Families of rows that turns and mirrors carry onto each other, the same ones carrying the whole set onto itself: the rest of each named row's family, in list order
4 families of 8 rows
k_640: [-12  -9  -1  15  22  11 -11  31  14  -7  10  22 -28   8  -4   4 -23 -24
 -13   3 -12  -7  16  18  -8 -13 -20  -1 -23  -7 -22 -11 -28  24 -20 -19
  23  29   2]
k_3: [ -7  -5  -2  31  23   5  -8   0  -7   3   4  20 -21  12   5  11 -17 -20
  14   2  -8   7  18  23 -26 -18 -36  -3 -11  -7 -15  -2  -9  15 -10  -8
  16  19  10]
k_383: [-16   1  12  27  20  -3 -13  23  14   3   6  26 -35   8  15   4 -21 -20
  -9   8  -3   2  32  16 -14 -24 -25  -9  -7  -2  -4  -5 -14  28 -34  -5
  15  40  15]
k_199: [-14 -13   7  30  19  -2 -15  17   6  -3  10  30 -28   8  11   6 -22 -22
  -5  -2 -11  -1  28  23 -15 -25 -25 -11 -16  -6 -24 -11 -11  23 -19  -6
  13  24   8]
k_819: [ -7   9  -1  15  24  18  -8  12  12   9  -2  13 -30   8  -4   7 -19 -23
   9  18   0   6  -3  18 -21  -3 -24  13 -10  -4  -2   0 -18  21 -10 -14
  16  38  17]
k_498: [-30  -9  15   6 -46 -44 -17   0  34   4  12   8   9 -13  22  -5   8  -2
 -18 -15  18  -5  24   6   5  25  13  10   3  16  21 -17   3  26 -36  25
  13 -31   2]
k_404: [-21   3  -2  -9 -39 -22  -7  -4  28   4   6 -13  16  -9   2  -3  14  -1
  -5  -9  20  -3   0   0  -1  45   8  30   1  12  30 -10 -10  20 -27  10
  26 -31  -3]
k_369: [-26   1  -7  -2 -42 -36 -14  -8  22  14   7   2  17   0  17   5  13   6
  -3 -17  18  -1  27  16  -1  25   7  22   5  18  28 -10  13  13 -30  25
   3 -36   4]
k_925: [ -9  11 -10 -25 -34 -25  -4  -2  26   6  14  -5  19   2   0   5  23   8
 -10  -6  21  -4   1   1  -4  33   4  32  -8  28  22 -13  -7  13 -20   7
  15 -29  -5]
k_844: [-12   0   1  15  19   8  -7  32  18  -4   6  23 -36   3   1   8 -25 -17
 -20  -3  -4   6   0   5  -6  -8 -18   8 -22  -4 -21 -18 -29  39 -19  -6
  13  39  13]
k_631: [-17  -2   4  11  19   9   6  29  18  -4   8  18 -28  10   3   1 -30 -20
  -5   9 -10  -3   4   8 -10  -4 -23   0 -18  -7 -17 -12 -29  30 -19 -18
  20  40   5]
k_387: [-32  -8 -13  -3 -38 -38   0 -17  20   5  19   3  19  -1  13   4   8  10
   1 -13  20   4  16  11  -6  23   2  16   1  25  16 -15   9  15 -27  28
  10 -39  -1]
k_463: [-13   3  -5  21  23  13   7  11   4   4   4   9 -21  18   2   9 -23 -18
  16  12  -8   6  -3   9 -21  -4 -32   4 -11  -8  -9  -3 -21  26 -10 -13
  20  34   7]
k_5: [ -5   9 -11  16  25  15   1  15   2  -1   7  12 -29   9  -6  10 -16 -13
   5   4   2  14  -9   5 -19   1 -34  12 -16   1 -10  -8 -31  33 -12  -7
  16  32  15]
k_337: [ -8   6  -3  34  22  -1  -2   2  -9   3   4  16 -26   9  11  16 -14  -8
  10  -3   0  20  12   5 -26 -15 -41  -1  -5  -3  -8  -6 -14  32 -19   5
   9  29  19]
k_803: [-30  -4   0 -10 -44 -40 -15  10  33   6  11  11  11  -8  18  -2   6   2
 -22 -22  16 -10  33  16  11  23  16  19  -2  19  21 -18   6  17 -38  19
   5 -30   1]
k_714: [-24  -1 -12 -25 -42 -24 -12  16  37   2  11   1  12  -8   6  -1   8   4
 -20 -14  18 -15  16   9  13  36  16  26  -5  16  23 -19  -8  16 -33   7
  13 -27  -2]
k_909: [-18  -1   8  35  21  -4   4   5   1   7   4  19 -24  19  15   7 -25 -18
  13   5  -9  10  14  15 -23 -17 -34  -5  -9  -6 -13  -3  -8  27 -16  -1
  11  31  11]
k_293: [-13   6   6  12  20  12 -10  28  22   2  -1  17 -33   5   1   3 -24 -23
 -14  11  -6  -2  13  12 -10 -13 -15   7 -11 -10  -6  -8 -22  26 -24 -19
  22  46  12]
k_949: [-23  -2   6   7 -42 -36 -11 -17  20  10   7  -4  16  -8  16  -1  14   1
   1 -12  20   3  14   6  -6  34   2  19   7  15  29  -9   5  20 -27  24
  16 -36   4]
k_68: [-34  -6 -11 -20 -41 -26   0   8  37  -2  12  -5  17  -9   3  -1  -1   8
 -27 -20  13  -9  13   2   9  25  21  28  -4  11  10 -26  -3  19 -32  11
  23 -25  -8]
k_314: [-16   3   4 -26 -39 -32 -11  15  42   3  13   3  11  -3   6   2  13   3
 -35 -13  16 -13  10   3   9  22  21  28 -12  24  10 -22  -6  19 -24   8
  12 -22  -7]
k_830: [-12   4   4  29  24   2  -9   5   4  10   6  25 -31  13  10   7 -15 -19
  14  17   2  11  16  23 -25 -14 -34  -5  -6   4   0   2 -10  23 -19  -2
   9  32  19]
k_700: [-22  -6  14  28  18  -5   3  21  14   0   9  28 -31  11  15   0 -32 -21
  -6   2 -10   1  20  14 -11 -19 -25  -8 -14  -6 -19 -12 -15  31 -23  -6
  12  37   9]
k_514: [-15  -2  10  32  16  -7 -11  20   5   0   4  28 -33   4  18  11 -24 -14
 -14  -9  -6  10  22   5 -14 -26 -24  -5 -10  -7 -19 -16 -12  38 -24   6
   7  36  19]
k_102: [-20   1  11  -8 -42 -48 -15   2  30   7  10   9  15  -3  23   6  15   7
 -30 -19  13  -7  32   3   2   5  14  16  -1  21  12 -20  12  18 -31  20
   6 -25  -1]
k_729: [ -6  -1 -10  16  24  18  -5  14   1  -1   5  11 -20  11 -10   8 -17 -21
   7   5  -9   2   5  18 -20  -6 -31   8 -18 -10 -15  -5 -25  17 -11 -21
  26  25   4]
k_190: [-12   8  -2  -7 -36 -40  -7 -16  15  11  11  -2  21   2  17  10  24  11
  -5 -13  18   2  23   3 -10  16  -3  20   3  25  23 -11   9  11 -25  18
   9 -32   1]
k_10: [-36  -9  -6  -6 -42 -43  -3   0  30  -2  19   5  15  -5  17   0   2  11
 -22 -22  16  -5  32   6   5  14  12  10   1  19  12 -23   4  20 -42  24
  16 -30  -6]
k_712: [-20   5 -19 -17 -39 -22 -11  -1  24  10   7  -9  19  -2   5   6  15   6
   0 -11  19  -5  11  10   1  38   7  29   2  15  31  -9   1  13 -26  14
  12 -33   0]
k_366: [-26  -3 -19 -16 -38 -22   2  -9  28   4  11  -8  20  -5  -1   3   4   8
  -5 -11  18  -1  -2   7  -1  35  11  32  -3  18  13 -17   2  14 -17  15
  16 -33  -4]
k_470: [-28  -5   6 -11 -44 -29 -13  13  41   0  12  -1   9 -11   8  -7   8  -4
 -25 -12  18 -11  11   1  11  37  18  21  -4  15  22 -17 -14  27 -37  13
  25 -25  -5]

The rest of the family of k_844: k_925, k_5, k_337, k_314, k_514, k_102, k_190
The rest of the family of k_199: k_640, k_3, k_498, k_404, k_949, k_729, k_470
The rest of the family of k_463: k_369, k_631, k_803, k_714, k_909, k_700, k_712

